The rows of R fall into a few groups, and each row is roughly a mix of its group's hidden directions; one row fits no group.
R (147 x 10):
[[ 32   2 -64 -34 -36 -21 -18 -24   8 -18]
 [ 14 -69 -14  -6   1 -47  11 -24  36   1]
 [ 16   5  39   0  20 -53  -2  31  58  -7]
 [-15  -8 -68  24  -4  36  -7 -42 -16  23]
 [ -3 -43 -77 -12  24  25  -7   0  -7 -12]
 [-33 -47  12  -2  -5 -42  29  33 -48  -6]
 [-48 -12  17  21  46 -23 -58  12  -2   9]
 [-22  54  26  -6  -4 -25 -15 -55  29  23]
 [ 36  24  21  19 -25  17  57 -21  43  17]
 [ 45  19  41  13 -27  16  37 -17  37  35]
 [  3 -30 -30  -5 -15 -72   7 -31  33   2]
 [ 33 -20  32 -20 -49 -15 -36   5 -50   1]
 [-24  -6 -15  55 -10  14  -6  26 -63  23]
 [-52   0  -6   4  25 -29 -40  27 -42 -32]
 [  8  39 -21  -5 -59 -15 -18  16 -52  21]
 [ 38  75 -27   0  -5   0 -25 -25  14   8]
 [ 25   9 -32 -21 -45 -12 -12  30 -62  13]
 [-15 -80  -9 -12 -19 -36  22  11 -11 -13]
 [  6  32   4 -14 -51 -16  -4   7 -70 -17]
 [-33 -40  -4 -36   7 -33  29  45 -36  -1]
 [  0   7 -42  35 -10  -8  53  -6  56 -15]
 [-58  -6  36  30  21  -8  18  39 -38   0]
 [ 28  15  37  17   0  35  41 -32  39  34]
 [ 59  41 -28 -33  -4  21 -15 -38   6  15]
 [ 41  16  42 -13  29 -45  16  28  38 -13]
 [ 49  33 -17 -63   5 -26  -6 -22  19  -3]
 [  0  36 -41   6 -47 -32  16  42 -27  17]
 [ 38   8   6  14 -43   9 -26  54 -40  24]
 [-40  13 -53  13 -27  18 -29 -18 -36  34]
 [-52 -14  27  18  -1  38  41   8 -45 -14]
 [ 20  11  67  -7  27 -36   4  42  20 -15]
 [-35 -30 -31  33   1 -39  13  35 -48   3]
 [ 15  45   9 -11 -25  -9 -33  40 -45  40]
 [ -1 -30   3  17  56   8  27 -16  63  -6]
 [-14  -7 -15 -69  11 -46  24 -24  26  11]
 [-34   0  -7   7  21 -27 -52  30 -52 -25]
 [-12 -31 -49   3 -32  47 -13 -33 -38   0]
 [-35 -23  25 -12  10 -47 -13 -28  42  43]
 [-45  -3  78 -10  23   8   8   1   7  22]
 [-43 -44 -10 -35  13 -12 -27  41 -37 -14]
 [ 19  39 -21  -9 -49 -25  -5  18 -59  11]
 [-19 -45  11  -1  26 -72  21 -19  11  12]
 [ 34  54 -14  -6  -7  43 -37 -25  33  11]
 [-53 -18 -13  -9  22 -32  54  22 -11 -31]
 [-56 -11  47  -5  -4 -19  -1  44 -37 -13]
 [-24  -9  17 -39  42 -56  -2 -32 -12  30]
 [  1 -47  -4   1  15 -51  15 -60  -5 -20]
 [-34 -26 -43  23  -3  50 -16 -33 -34  12]
 [-18  25 -26   6 -70 -18  22  23 -38  -7]
 [ -8  25 -57  35  -9 -36  14 -12  37 -34]
 [-60   2  41  -3  -3   9  29  26 -48 -12]
 [ 64  -8 -34 -28 -38  15  -2 -32  20 -13]
 [-37 -22 -27 -40   2 -37 -51  14 -23 -23]
 [  4  15 -16 -43  13 -34  -1 -48  38  44]
 [ -2 -24  23   0  60   8  12 -36  56  -9]
 [ 32  -3  23  13  46   3  -7  53 -38 -35]
 [ 38  10  46  -3   2 -39  29  35  42 -18]
 [-68 -29 -11  13  40  -3 -21   2 -40   5]
 [-26  11  66  32  42  15  -9  -8  10  31]
 [-18  55   5   8 -59 -16 -15  11 -43   2]
 [ -3 -60   6 -22  26 -46   7 -16  40  23]
 [  5   5  47 -18  16 -48  13  26  55 -18]
 [-45 -47 -11 -13   6  22  -5  -4  62  22]
 [-44 -44   8  -5  17 -24  44  51  -3  -5]
 [ 15 -81  -9 -14  -5 -19   4  -7  43   6]
 [ 23 -43   1  14  60  29  -4 -12  46  10]
 [ 35  42 -21 -16 -13  41 -39 -33  34   7]
 [ 33  13  -5   1 -20  52 -41 -43  38   4]
 [-37   6 -58  17 -21  34 -16 -33 -25  29]
 [ 39   3 -47 -21  49 -31  21 -28  23  -1]
 [ -1 -51   9   7  51  34  -4 -12  52   2]
 [ 26  13  27   5 -15  21  48 -33  54  29]
 [ 44  21  -4 -44 -40 -13  36 -12  38 -19]
 [ 31 -45 -28 -15  28  -8  36  48 -17 -25]
 [  5 -61 -29 -14 -15 -36   7 -37  39 -13]
 [-27  15 -57  17 -15  39 -16 -39 -17  33]
 [-30  10  26 -43 -24  -5 -15 -70   9   7]
 [-21 -11  -5  20 -40  22  -7  63 -42 -22]
 [ 29  -8  45   9  11 -47   6  40  47 -15]
 [ 38   9  43  -6  16 -31  16  17  63 -14]
 [ 37  31   4   3 -29  20  58 -36  33   1]
 [ 14   9  20   9 -25  18  78  -4  38   6]
 [-43 -17 -62   9  28  18   0 -45  -5  14]
 [-47   8  12   3 -12  35  36   5 -65  -4]
 [-36   6 -59 -13  -8  31 -17 -47 -21  21]
 [-44 -39 -52 -15  27  -7 -21  25 -23 -28]
 [ 30  -5 -62  17 -36 -36   2   8  41  -6]
 [-22   0 -39  11 -35  58 -10 -34 -35  16]
 [ -7 -48  -1  11  44  25  14 -17  62   2]
 [ 18  -9 -65 -40 -32 -10  11 -28  29 -18]
 [-10 -10 -60  15 -33  42 -10 -34 -31  17]
 [-33 -38  40   6  33  39 -16 -18  41 -18]
 [ 32 -48 -22  -2  16 -45  14 -47  27 -14]
 [ 14  18 -66  39 -20 -35   5   9  18 -31]
 [ 25  13  66 -21  13 -37  -2  42  13 -18]
 [ 42  34 -17  14   9  48 -13 -29  50 -12]
 [ 19  33 -18 -14 -33 -26 -11  43 -61   6]
 [-22 -45  -8 -22  19 -43  41  37 -30 -11]
 [ 26  -3 -70 -36 -19  -1 -20 -18 -24 -29]
 [-24  44 -11  38 -33  48  10  26   0 -35]
 [-29   9 -36   9   2  53 -16 -35 -48  23]
 [ 34  17 -61  28 -32 -26  14  -6  36 -16]
 [ 66  13 -41  -1 -48  -2  18 -14  20   1]
 [-18 -35  -6 -17  26 -59  41  24 -34  -8]
 [ 20 -11  53  20   5  25  20  -2  40  55]
 [  0 -49   0  25  42  37  11 -13  54  -2]
 [ 33  23 -35 -26 -36 -36  15  13 -54   7]
 [ 26  34   0  26 -10  48 -29 -46  39  -6]
 [ 65 -34  -5   6   6  25 -23 -26  44 -13]
 [ 44  55 -18  -1  25  48  -8   3  33  -1]
 [ 28  37 -14  -8 -20 -45  36  15 -50 -22]
 [-64 -35   7 -23  -3 -48  23  13 -23   1]
 [ 33  -6 -56 -12  29 -23  -5 -37  47   5]
 [-24 -32 -29 -44   6 -23 -57  13 -29 -12]
 [ 12  63 -27  22 -23  50  -2  10   1 -31]
 [-17 -21 -39  19 -39  48 -17 -18 -48   9]
 [-18 -48  11  -6  16 -43   1 -56  35  10]
 [-24  51  21  25 -13  24   2  51 -43   1]
 [-30 -22  56 -51  19  33   8  -6 -22  15]
 [ -1 -30  17  22  16  17  30  41 -25 -63]
 [ 10 -12 -78 -29 -13  -4 -10  -3 -23 -37]
 [ -2  75   1   7  -3  33  -5  35 -36  -3]
 [-33  -3  40  57   6  47 -19  -1  23 -19]
 [ 25  23  58 -17   8 -44  14  43  19 -13]
 [-27  -5 -51 -10  -2  46 -11 -49 -33  11]
 [-41 -35  18 -16  19 -56  26  27 -30  13]
 [ 34  40 -32 -15  -9 -46   5  37 -38  19]
 [ 16  30   9  13  -1  61 -32 -46  34  -3]
 [ -4 -37   8 -40   3 -45 -20 -54 -27  16]
 [-31 -22 -28 -23  19 -24 -62  15 -36 -18]
 [-23 -24  16   2  32 -42  41  42 -42  -3]
 [ 70  -6 -12 -45  21   8   1 -34  13 -22]
 [ 36 -11 -76  20   6  24   8 -24  23  -1]
 [ 25  22 -36  -5 -39 -26  13  41 -53   5]
 [-37   3 -29 -23 -14  50  -8 -40 -48   5]
 [ 35  60 -10   3 -12  46 -37 -27  13   3]
 [-45  28  67 -33  -7 -20   9  -6 -15 -17]
 [-61  -1  41 -20  45   9 -21  -7 -30  -8]
 [ 29  -2 -56  62   1 -13  -4  10  35   6]
 [-40 -32  36  -3   6  41 -22 -43  37  -6]
 [-21 -16  27  35  25  39 -12 -37  56   3]
 [ 11  30  -3 -14 -52 -18  -1   8 -70 -15]
 [-29 -37  28  28  27  41   4 -20  48 -20]
 [-18   4 -33 -13  17 -19 -58   3 -53 -32]
 [  7  37 -34  -9  -7  70   7  18  16 -35]
 [ 35  56   1  27  15  51 -16 -23  26  -6]
 [-12 -16  -3   0  37   3   7 -38  74  26]]
Each list below has two rows that fit no group; the rest each fit one group, if only roughly. Name those rows in the order they come.
- z_297: [ 17 -25 -66   4 -22 -22 -11  46 -19 -22]
- z_707: [ 39 -19 -45  21  -5  15  18 -16  59  28]
- z_904: [ 58  -9 -58  11  29 -24  -4 -21  24   8]
- z_166: [ -7   6  63 -21  35  46  -7 -19 -23  24]
- z_829: [ 24  41  -4  28   5  34 -71  -5   5  -5]
- z_863: [ 30  60  -2  12 -21  16 -52 -30   1  24]
- z_814: [-33 -45 -53  34 -23  24 -13 -13 -28   6]
- z_146: [ 51  -9  -9 -67  -5 -19  -1 -23  20 -27]
- z_718: [ 28 -31 -11 -30  32 -42 -13 -58  15   8]
- z_889: [ 32  61 -15 -12  19  38 -26 -39  14   1]
- z_771: [ 59 -18 -31  -2  22   9  14 -41  45 -13]
- z_932: [ 23  15 -10  -9  -2  20 -60 -13  58 -31]
	z_829, z_932
- z_434: [ 12  -9 -69  16 -28 -25  31  17  27 -27]
- z_100: [ 47  -5  43   5  23   3  59 -24  22  15]
- z_927: [ 11  42  25  48   1   2 -15  46 -36 -31]
- z_492: [ 18 -15 -44  41  21 -41  19  21   2 -47]
- z_427: [-14 -23 -13 -42 -38 -25  37   2 -46 -35]
- z_305: [ -1  -8   1 -28  53 -28  17 -30  60  14]
- z_721: [ -3  20 -21 -15 -13 -12   1 -70  31  47]
- z_37: [ -5  52   2 -40 -27 -41 -12 -37   0  34]
- z_752: [-64  34  48 -13 -14  31  15   2 -15   9]
- z_28: [-17  61 -20   0 -25  28  13  33 -40 -25]
	z_100, z_492
- z_873: [ 59  -1  12 -49   1 -15 -18 -12  49 -15]
- z_307: [ 39 -41 -31  -9  -9 -47  -3 -14  48  17]
- z_751: [-10  21  19 -33  26 -19 -21 -57  42  31]
- z_101: [  1 -13 -77 -14   8  28 -29  -6   3 -36]
- z_971: [  5  28 -29 -49 -15 -29  -7 -28  58   6]
- z_879: [-15  17   8  -1  -7  -9  22  33 -84   4]
- z_830: [ 12  50  -1  32   9  65  10  14   7 -32]
- z_248: [ -4 -17 -82 -14  -8  -6  26  -8   5 -37]
- z_349: [ -5 -13 -72  -9 -13 -41 -28  -6  28 -21]
- z_35: [  7 -55  16 -15  13 -45 -18 -23  43 -30]
- z_977: [  5 -57   8   4 -22 -30 -25 -59  18  17]
- z_376: [ -1 -41 -16  24  16 -28  27 -51  46 -21]
	z_101, z_35
